One hidden turn or mirror swaps the rows below in pairs. Which row is each named row swapped with?
The rows were stretched afterwards, more along some directions than others.
divi: [-14   5  -3  -7  20  -3  -5   4   7   5 -12   8   5 -17   6 -21  -7  -6]
rem: [ 11  16  12   3  -4 -17  15 -18   6  -3   8   3  -9 -14 -35  29 -22 -10]
kulo: [-16  22  51  14  30 -20  12 -11  31  20   2  12   6 -41  -8 -23 -26  -9]
loped: [ 10  -4  19   7   5   2 -20   8   7   2   7  15   6 -17  -6 -19   7  -1]
lomi: [  5  18   9   1  -4 -17   6 -19  -1  -6  15  -1 -14  -9 -34  30 -20  -8]
gar: [  3  23  21  17  23   3 -11 -13  21 -33  -7   8   1 -34 -17 -34  -9 -21]
feza: [ -1   3  42   9  23 -43   7   5   4  11  18   8  -8 -27 -10  -2  -7  -7]
fifos: [  6  25  20  18  20   4  -9 -12  26 -33  -7   5   1 -32 -23 -31  -8 -23]
Vube: [  4  18  15  11  13   9  -5  -9  18 -30  -6  10  -2 -28 -17 -23 -10 -24]
Mumeb: [-20  18  53   9  21 -18  17 -13  27  13   4  13   4 -34  -3 -19 -28 -11]
nipi: [-10   9  18  -1   9   8  14 -17  16   4   4  10   9 -10 -17  -1  -2   4]
ber: [-14  13  -3  -5  21   2  -2   4   9  -1 -13   2  -1 -19   1 -19 -10  -5]
melof: [ 12  -4  22  14  24 -12  17  23  19  12 -11  22  10 -35  -9 -20  -1  -5]
kom: [  0 -12  36  -1  16  -4  -5 -12  22   9  -1  21  10 -26 -12 -11 -16   2]
tefev: [ -6   0  21  -4  -2   5   9  -7  16   1   4  17  12  -1 -18   3   5   0]
teru: [ -7   6  33  11  33   7   2  -4  33  -1 -18  -3   8 -51   1 -36 -23   0]
Bino: [-19   5  33  -9   4   9   4 -32  18   0   4  16  13 -11 -13   2  -8   5]
miv: [ -6   6  42   7  18 -36  -1 -10  -1   3  19  -2  -8 -22 -13   5 -14  -1]
roko: [  9   7  40  18  10 -18  11   6  24 -25  -1  26   6 -23  -9 -19  10  -9]
puzaf: [ -5  -9  22   5   3  12 -23 -21  15 -24   0  15  18 -15   9 -17   6  -2]
logid: [ 12   2  39   9   6 -12 -17  10  25  -5   6  23   5 -18 -12 -32  10 -10]
tiso: [-11   1  -5 -10  14  -5  -6   6   3   6 -10  11   0 -17   2 -11  -7  -2]
zuka: [ 10  23  12   3   1 -19  19 -19   8  -1   5  -3 -10 -14 -34  23 -24 -15]
guno: [ -9  29  18  18  43 -20   9 -14  14   4   6   4   4 -38 -14   2 -12 -10]
Foz: [-11   3  34  14 -12  -8 -20 -18   2 -35  20   6   3  -9 -25   8  -4 -20]
Tima: [ -2   7  32  14  30   4   3   2  29  -4 -18 -10   2 -48  -1 -28 -24  -1]
Tipod: [  9  -7   7  13  14  11   1  11   7  -8 -13   1   6 -27  -4  13 -13 -10]
zos: [-12  18  25  14  33  -2 -20  -9  24 -29  -8  10  11 -40  -9 -45   1 -10]
bar: [-18  24  18   7  23  -1  -7  -8  25 -20 -12 -11  -4 -33  -7 -29 -24  -3]
pefin: [-17  21  53  13  27 -15  18  -8  31  15   0   9   4 -36  -5 -24 -28 -12]
Lovu: [  7   4  23   3   8   2 -15  -4  14   3   5  17  11 -20  -7 -18   4  -2]
tiv: [  2 -12  33  -4  16  -8 -12 -10  27   4   3  24   8 -28 -11 -20 -10   3]
Fela: [-21   5   9  -4   3 -11 -18 -16  -7 -18  22  24  -5  -6 -16   2   5 -12]
Siseb: [  9  19  30  22  13 -16  17  -9   3  -7   3 -13   1 -22 -22  25 -16  -7]
dubi: [  7  -7  13  15  13  14  -1  13  10 -11 -10   7   8 -26  -4   8 -12 -15]
vutu: [ -2   0  48   7  13 -37  -2  -7   2   3  23   7  -5 -20 -15   0 -10  -7]
mani: [-10  14  27   3  -1 -25  -9 -19  -2 -19  19  -5 -13 -10 -24  15 -21  -4]
fol: [  2   0  28   8  29  10   6  -6  26   2 -18  -6   6 -47   3 -19 -26  -1]
tepu: [ -3   2  31  18 -12  -7 -13 -14  -1 -33   9   0   1 -12 -25  14  -6 -14]
kuza: [ -5  29  16  19  42 -23  13  -9  10   7   2  -3   1 -36 -11   6 -15  -9]
luful: [  1  -1   6  14  27   4 -15  13  13  -5 -15  -6  12 -30   4 -17   3   4]
Pogu: [  2 -15  36  -5  16   1  -4 -12  19  10   0  17   9 -25  -7  -9 -16   2]
sedod: [-12  20  50  13  30 -25  16  -2  31  22   5  13   0 -41  -9 -22 -21  -8]
puzev: [ -7  20  23  19  33  -8 -20  -8  20 -27 -12   0  10 -37  -8 -45   3  -9]
tuza: [ -1 -12  33  -3  16  -7 -13 -13  20   8   6  23   6 -28 -14 -12 -12   6]
loba: [-26   2  16   0  -3  -7 -22 -16  -9 -22  20  22   0  -5 -14   5   3 -11]
vod: [ -4  -1  16   7  14   0  -2 -23   8  16   7   3  16 -23  -5   3 -15  -3]
Kotar: [-23   2  15   4  -4  -7 -22 -15  -4 -26  19  20  -2  -6 -17   2   4 -13]

Siseb pairs with luful
dubi pairs with guno
vod pairs with melof
ber pairs with lomi
bar pairs with mani

One hidden turn or mirror swaps the rows below in pairs. Which row is each named row swapped with?
The rows were stretched afterwards, more along some directions than others.
Kol: [ -8  23  -1   0  21  -4  15  -4  15  15   4 -14 -11   2   7  11  -9 -10
   8 -12  -3 -12 -25   0   5  -2  -9  -7]
rugaf: [ 14  25  13  11  21  16  36 -22  10   6   2 -27   8   0  11 -13 -17 -25
  -8   0 -13 -41 -13  11 -17  12 -22  15]
vuzud: [  3   7  -4 -13  17  22  29  -5  -1   4   0 -10  42  -9   8 -24 -18 -25
  20   9 -10 -18  -6  -1  -8  -2 -20 -15]
nak: [-10 -10 -11  -3  18   9  40  -3   2   2  -9 -24  43   5  13 -14  -2 -20
  -5  -1   4  -6 -15  -7 -17 -11  -6  -4]
Zumag: [ 13  17  -2 -15  14  17  13 -16 -12  22  14  -3  14   6   9 -20   2  -8
   2  28   2 -20 -20 -12   0  -9  -8  -3]
duze: [-12  27 -16 -14  31  16  19   1  18  -5   5 -22  39 -27  26 -26  -8 -29
  28  11 -14 -15 -26 -14  -9  -1 -20 -17]
Zosuz: [ -2  15  14 -17  15  13  24 -23  -3   9  -4 -14  14  -9  23 -42 -15 -17
  16   4 -12 -13 -18 -12   1 -18 -13  -4]
Maz: [ 10  -2  -7 -11  18  22  30 -17   1   7 -14  -5  12  -2  -3 -17  -9 -22
  32   3  -6 -25 -11 -13 -12  12  -8  -1]
bur: [ -8   9 -15  -3  18  27  27 -21  13  -1  -4  -6  35  -7  14 -26 -25 -23
  40  18  -3 -20 -14   5  -4   9 -18  -2]
nepel: [  8  19  -7 -10  17  18   8 -14 -10  22  12  -4  17  -2   9 -25   4 -13
   1  26   4 -22 -21 -14  -3  -6  -9  -4]
befi: [ 13  20  -5 -11  14  22  13 -13 -11  23  19  -6  14   0  15 -18   5 -12
   9  27   0 -25 -22 -12  -2  -8 -13  -8]
kapir: [ -1  40   8   3  47   0  21  -9  16  11  -6 -22  23 -10  17 -18 -23 -17
   5  12 -13 -19 -22  -8  -5  13 -18  -1]
zeva: [ -4  21  -8 -21  36  19  39 -33  -2  -5  -6 -30  31  14  22 -15  -7 -37
  32   0   1 -20 -27   9   4   5 -24  -9]
nal: [ -6  17  -3  -2  35   9  46 -13  21  -4  -2 -21  54  -3  21 -19 -17 -34
  15  -5 -10 -10  -6  15 -14  -8 -13 -12]
vof: [ 18  36 -13  16  21   5  27  -3  17  28  -1 -25  19   4   1   8 -13 -28
  11 -13  -4 -29  -4  22  -9  15 -29  11]
nepos: [ -4  16  -8 -17  12  22  40 -18  -3  27  -7 -27  37  22   0 -27  -3 -21
  10 -10   7 -11 -20   1  12  -9 -27  15]
dalu: [ -9  27  14 -10  24   8  32 -20  32   8   4  -8  24 -10  17  -8 -20 -22
  17   4 -20 -13   3   2  12   1 -28  -2]
pelu: [ -3  42  -9  -5  26  14   4   3   9  -1  16 -19  24 -21  11  -8 -15 -36
  17  11  -6 -18 -14  -8  -2  20 -22  -9]
Kesem: [-16  31 -16  27  20   9  22  13  -5   4  -3 -19  21 -20  11  -1  -2 -27
  13 -28  -5  -6 -14  10  -1  -6   0 -15]
Nuvo: [  3  14   0  20  14  14  21   5   3   1 -16 -20   3 -19  23 -13  -3 -20
  27  -6 -20 -18 -13  -6 -17  15 -12  -5]
guz: [ 10  16  -8 -12  12  17   8 -16 -11  26   9  -6  14   4  10 -24   5 -12
  -5  25   4 -22 -18 -12   0  -8  -7   1]
koto: [-16  24 -14  23  15   8  31   9  -1   3  -1 -17  21 -13   8   3   1 -21
  16 -29  -4  -4 -17  15  -1 -12   3 -18]
Rega: [  1  12  -1  -7  20  33  52 -26  -1  13   6 -13  30   2 -14 -12  -1 -26
  36   5   6 -14  -8  10  -8   2 -25 -12]
dugin: [-14  31 -12  26  19  12  30  13  -5   8   1 -14  22 -21   8  -4   1 -25
  21 -26  -4  -5 -18   8   2  -8  -3 -20]
karon: [  2  20 -11 -20  27  16  34 -32  -4  -1  -7 -31  26  17  22 -18  -6 -38
  27  -3  -3 -23 -21   8   1   6 -25  -4]
gul: [ 19  42 -10   9  22   8  16  -7  16  32   2 -17  13   4   0   1 -16 -22
  14  -2  -2 -28  -1  14  -2  17 -28  12]
kapuf: [ -3  27  -1   1  25  21  26   5  -1   4  12 -20  33   6  30 -10  -2 -34
  18  -5  -7 -14 -22   1  -8  -2 -14 -11]
moto: [  3  14 -27  13   5  24  31  15   0  32  -2  -2  28 -10   0  -3  -5 -30
  35  -4  17 -15 -10  16  -9  -9 -26 -15]
teko: [ -6  16  -8  -3  26  14  42 -12  15  -4 -15 -15  19  -3  11  -5 -15 -11
  52  12  -1 -20 -22  10 -21   5  -5  -1]
dize: [ -6  -2  13  -2  20   1  49  -3   3   4   6 -15  20   7  16  -9 -14  -6
  23  -4   4  -3 -24   6  -4 -12   0 -18]
terar: [ 14  18  -3  -9  15  20   9 -18 -15  26  11  -8  12   3   8 -23   2 -12
  -1  25  -2 -28 -19 -12  -3  -6 -11   0]
tetu: [  5  31   4  22  26  28  18  -4   4  15   4 -22  29 -38  22 -23  -7 -26
  16   5  -4 -26   5  -2  -3   1 -24  -2]
bize: [ -6   8  -6 -17   8  19  46 -22  -4  24 -13 -21  31  28   3 -26  -5 -16
  15 -11   3  -9 -20   1  10 -12 -21  16]
Nubi: [ -6  18   0   0  22  -1  21  -9  14  10   1 -11 -12   4   2  12 -10  -7
  12 -10  -3 -16 -24   3   2   2  -7  -6]
Lig: [ -8  17  -3  -5  25   6  40 -17  12   1 -17 -10  12   5  10  -6 -16  -9
  45  10   0 -18 -21  10 -15   5  -4   5]
pevu: [ -4  22   4   0  25   3  55 -17   4  13 -18 -30  30  -3  18 -17  -1 -33
  26  -5 -10   1 -29   6  -6  -8 -10  -3]
Danet: [ -7   8  -7 -19  11  21  49 -24   0  21 -15 -21  35  33   2 -28  -6 -20
  11 -12   2 -12 -20   5  10  -7 -22  19]
kez: [-12  30 -13  23  15  12  28  13  -4   6   6 -17  23 -20   9   0   2 -26
  19 -28  -8  -6 -13   8   1  -8  -5 -21]
femap: [ 13  30   9 -10  23  10  23  -9  14  26  16  -3  21  -7   8 -23 -20 -20
  18  16  -1 -26  -3  -6  10  -4 -13  -6]
mipi: [ 12  24   0   4  25  20  25  -1   0  11   7  13  26 -15  15 -22  -6 -29
  29  16   9 -10  -8   9   5   0  -3 -13]
tav: [ -4  27 -14   9  19  17  35  -5   8  33   0  -9  34 -13  -3 -18 -18 -33
  11  -2  15 -17 -18   4  -3   5 -32   3]
suneg: [  7  18  -9  18  20  23  32 -12 -17  19   4 -33  36 -20  16 -12   3 -31
  25  -3  -2 -33 -21  16  -6  12 -24 -13]
pefig: [-15  27 -17  22  13  10  27  13  -2   4   0 -16  21 -17  11   2   3 -26
  16 -28  -6  -4 -17  12   2 -10   1 -17]
taf: [ 14  13 -20  10  21  19  28   8 -17  11 -11   1  22  -8   6   4  -1 -24
  41  25  13 -16 -20   4 -11  -1  -5 -16]
nunas: [  8  25  -4  16  20  17  35 -18 -14  18   5 -35  33 -16  21 -13  -2 -33
  28  -4 -11 -35 -25  15  -3  12 -26 -12]
Lida: [-21  34  -3  -9  31   8  27 -11  40   5  -1 -10  22  -5  22 -12 -20 -20
   6  -7 -15 -18  -7  11   2   2 -21   0]
puz: [ -1  17 -14  -5  12  18   2 -11   5  16  -1  -8  31   0  28 -19 -16 -18
  -2  18  -7 -23  -1 -10   1  -3 -10   7]
zop: [  4   4 -11  -4  16  13  41  -4   4   3 -17 -14  34  18  13 -13  -5 -17
  -8   3   0 -18 -12   6  -8   1   0  -3]
nul: [  4   6   1 -13  11  30  32   2  -8  11  10   1  35 -24   7 -17  -9 -35
  25   5  14 -10   1   3   1  -5 -20 -16]
sufur: [ -7  38 -11 -11  29  16   6  -2  12  -8  12 -23  28 -17  15 -12 -19 -34
  21  13  -6 -12 -21 -11  -1  19 -19 -11]
sib: [  7  22  -3  16  24  19  30 -16 -18  16   4 -39  32 -15  21 -15   0 -32
  20  -5 -13 -33 -26  11  -6  12 -24 -12]
Rula: [ -7  14  12  -9  26  27  37 -14   3  19   5 -14  32 -17  11 -33 -12 -23
  24  17   7 -14 -21 -11   2 -14 -29 -11]
mur: [  7  30  15 -23  25  10  33 -23   3   4  11 -14  30  -6  24 -32 -15  -9
  18  12 -18  -2 -17 -10   7 -21 -13  -2]
dade: [  4  18   7  -3  28   7  16 -10   6  10   5  -2  14   2  -7 -18 -13 -12
   6  20  11  -6 -21   8  -1  -7  13  -3]
pog: [  7  22  -9  12  23  18  34 -19 -13  19   5 -29  37 -12  21 -11  -4 -33
  35   1  -8 -33 -26  12  -2  12 -24 -16]
Gem: [ 14  22 -21  15  22  19  32   6 -14  12 -11  -5  29  -4   9   2  -1 -30
  34  24  14 -18 -21   9 -14   0 -10 -11]
Gude: [ -8  12 -11 -16  13  25  38 -17  -4  24 -12 -25  35  24  -1 -28  -4 -21
   8  -9   7 -15 -17   0   7  -5 -27  18]
fatur: [-14  -8  -7 -18  16  15  61 -24   0  19 -14  -6  31  18   3 -28   0 -23
  42   6  14 -22 -34   6   1  -1 -18 -14]
kot: [ -9  11 -14 -14  11  24  44 -20  -5  28 -11 -22  36  25  -4 -26  -1 -19
  20 -12  10 -11 -20   3  10  -6 -26  13]
gur: [ 17  14   9   7  18  30  42 -15 -19  20  -7 -17  16 -13  11 -29  -2 -16
  14   2  17 -22 -21  -1   3  -4 -12  -2]
vogu: [-12  46 -13  -2  31  15  -2   3  12  -4  15 -25  27 -25  17 -11 -14 -38
  15   5  -7 -15 -18 -10  -1  20 -20 -11]
surob: [ -4  16  -2   1   3  13  49 -20   0   7   7 -28  36  -4  12 -19 -13 -25
  19  -2 -20 -24 -21   5  -3  -5 -28 -11]
Vilu: [ -2  18 -13  13  22  31  21  10 -17  14  17 -32  38 -40  20 -10   5 -26
  23  -6   4 -25 -18  -9 -14  -3 -28 -26]
susa: [-15  21  -6   0  36  26  38 -10  -8  24   0  -3  32  -6   3 -10 -12 -25
  67   5  11 -25 -30  -4   3   3 -15 -28]
sute: [  1  16  -3   7  16  -3  27  -2  10  10   0 -16 -12   3   6  14  -4  -7
  12 -13  -1 -14 -23   7  -9   0  -5  -2]
zev: [-16   8  -7 -18  13   4  35 -14   8  21 -15   7  25   2  11 -27 -11 -16
  31   8  10  -5  -4  -2  -2 -15  -9 -11]
Loko: [  5  16   0  14  11   1  59  -9   6  22   1 -19  28 -11   3  -7  -1 -26
  18 -15   2  -6 -13   7 -21 -15 -24  -4]
zota: [ -6  16  -3   3  17  -6  25  -2  10  11   2 -20  -9   2   7  14  -7 -14
   9 -18  -4 -14 -29   5  -2  -1  -5  -9]
zufol: [ -9  12 -10  -1  25  16  40 -10  12   1 -18 -13  22   1   7  -3 -12 -11
  47  11   3 -21 -22  11 -20   6  -7   4]
funas: [ -9   8   7  -8  14  -3  50 -18  -4   8  -7  -6  17   5  25 -29  -5 -13
  25 -13  -1  -4 -29  -2  -2 -21   0 -17]
Dege: [ 13  41 -13   9  22   4  15  -7  19  27  -1 -20  13  -1   3   4 -17 -28
  13  -3  -7 -31  -5  10   1  23 -28   9]
moseg: [ -9  21   7  -7  32  10  42 -20  12  10  -2 -47  32   3   5 -26  -5 -27
  18  -7  -3 -25 -32  19  -5   7 -23  -5]
duror: [  5  18  -6  16  20  23  33 -16 -12  15   1 -32  36 -17  20 -16  -1 -32
  25   0  -8 -35 -23  15  -6  15 -25  -8]
Fufa: [-20  16 -15 -36  28  10  21 -20  20  10  -2  -6  27  11  16 -17 -19 -29
  27 -13   1  -2 -17   3  20 -12 -17 -16]
Zodup: [ 14  12   7 -14  10  34  33  -5  -2  18   9  12  35  -7   6 -23 -15 -22
  28  24   1 -28  -2  -2  12   4 -24  -9]
Gir: [ 19  41 -12  19  20   1  23  -3  17  27  -5 -29  16   3   7   2 -12 -30
   5 -12  -9 -30  -8  18  -9  18 -29  16]

sufur pairs with teko
Danet pairs with dugin
sute pairs with Dege
Loko pairs with dalu
Zosuz pairs with vuzud
zota pairs with gul
Lida pairs with tav
dize pairs with femap
fatur pairs with mipi
pevu pairs with Rega
rugaf pairs with kapir

